Where one turn sends some rows of the set: a few examples, then the rows asked
ziba: [ -3  -4  -3  -1  -3   4  -8 -10 -11 -11 -10   5  13  -3]
Molo: [ -7   6  -3  -1  -3  -1 -12  -7   0  -7  10 -12  13  -2]
nefes: [ -9   8 -15   2   8  -5 -15 -17   0  -3 -13 -11   3  -2]
Pezi: [-14   3  -1  -7   6 -18 -18 -15  13  -3  -9 -14   6   8]
Vureg: [  0  -5   6  -5  -7 -11 -10 -25  -7   6  -4  -8  11   5]
nim: [ -5   0  13  -1  -9  -9  -6 -11   6 -17  -4  -7  19   8]
Kada: [-10   4   2   4   1   0 -20 -18  11 -12 -12 -10  16  11]
rafo: [-16   2  -8  -6   1 -11 -11 -19  -5 -18 -11   7  10   4]
dizor: [-13   6   7  -7  -3   7 -22 -18   3  -4  -8  -7  15   5]
Koba: [-13   9  -5  -4 -10 -14  -3 -19   5   0 -12 -11   4  12]
Dufer: [-17  -4 -12  -3   3  -8 -17 -20  -3   5 -14  -8   8  -1]
Vez: [-16 -14  -3   4   4  -5 -16 -11   1 -16  -7 -10  16   2]
Pese: [ -4   2   3  10  -8 -16  -8 -20  14 -10 -15  -7  10  -1]
korom: [ -9  -8  -8  -1  -3 -20  -1 -12  -9  -6  -8  -1   6  -4]
bomud: [-14   0 -12  -2  -2 -13 -13 -25  -3   6 -13 -10   6   0]
nosib: [-16  -3   1  -8   6  -3 -10  -3   1  -4 -18 -15   7   5]
buni: [-12   8  -3   5  -6 -20  -9 -13  -6 -18  -4 -11   6   6]
Dodav: [ -1  -2   1  -2  -8   0  -6 -11 -11  -5  -5   5  10  -4]
Zipop: [-15  -5 -12   3 -11  -3 -18 -18   3 -14  -9 -10   8   9]
nopo: [ -5   5   5   3   4   3 -17 -13  10 -10  -7 -11  17  10]
teful: [-12   2  -9  -9 -14 -12 -14 -17   1 -11 -20 -10  15   6]
vun: [-10   8  -1  10  -1   1 -18 -15 -10 -11  -5  -8   4   4]
sesa: [  0 -10  -6  -6   6  -1 -18 -14  -2 -12 -13  -8  17   0]
limot: [ -7  -6   8 -12  -2 -16  -1 -17  13  -4  -9  -9   8   0]
Zoko: [ -4  -2  -2 -12  -7 -23  -3 -12   7  -5  -5  -2  17  -1]
nelu: [-12   5   8   0   2 -13   4 -17  -4  -1   1  -2   5  -2]
Getu: [-10   6   3   4  -6 -20  -6 -12  -6 -14   3 -13   5   5]
tuse: [  3   3  -2  -5  13  -8 -11  -7  -4  -2  -5  -5  15   0]
Pogu: [ -7   5  -2   1  -6  -6   4 -28   2 -10  -6  -9   1   4]
Lok: [ -7  -6   9 -15   1 -12  -3  -9  11  -2  -7  -8  12  -2]
fedo: [-10   5  15  -1  -6 -10 -13 -12   4   4  -2  -2   3   0]
zopus: [ -5  -2  -2 -11  -2   4  -8 -21   4   4 -13  -5  15  -6]
mokat: [-16  -4   3   5   0 -23 -13 -14  -2 -11  -6  -9   1  10]
kot: [ -1  -6   5   3  -6   3   2 -13  -4 -10  -7  -6  15  -2]
nefep: [ -4   1  14  -3   4  -9 -14  -5   1  -6  -6  -4  17  -7]

Pese turns into Molo
korom turns into zopus
Now these:
Pogu turns into tuse
bomud turns into Lok
nefep turns into Zipop
Zoko turns into dizor
Dodav turns into Dufer

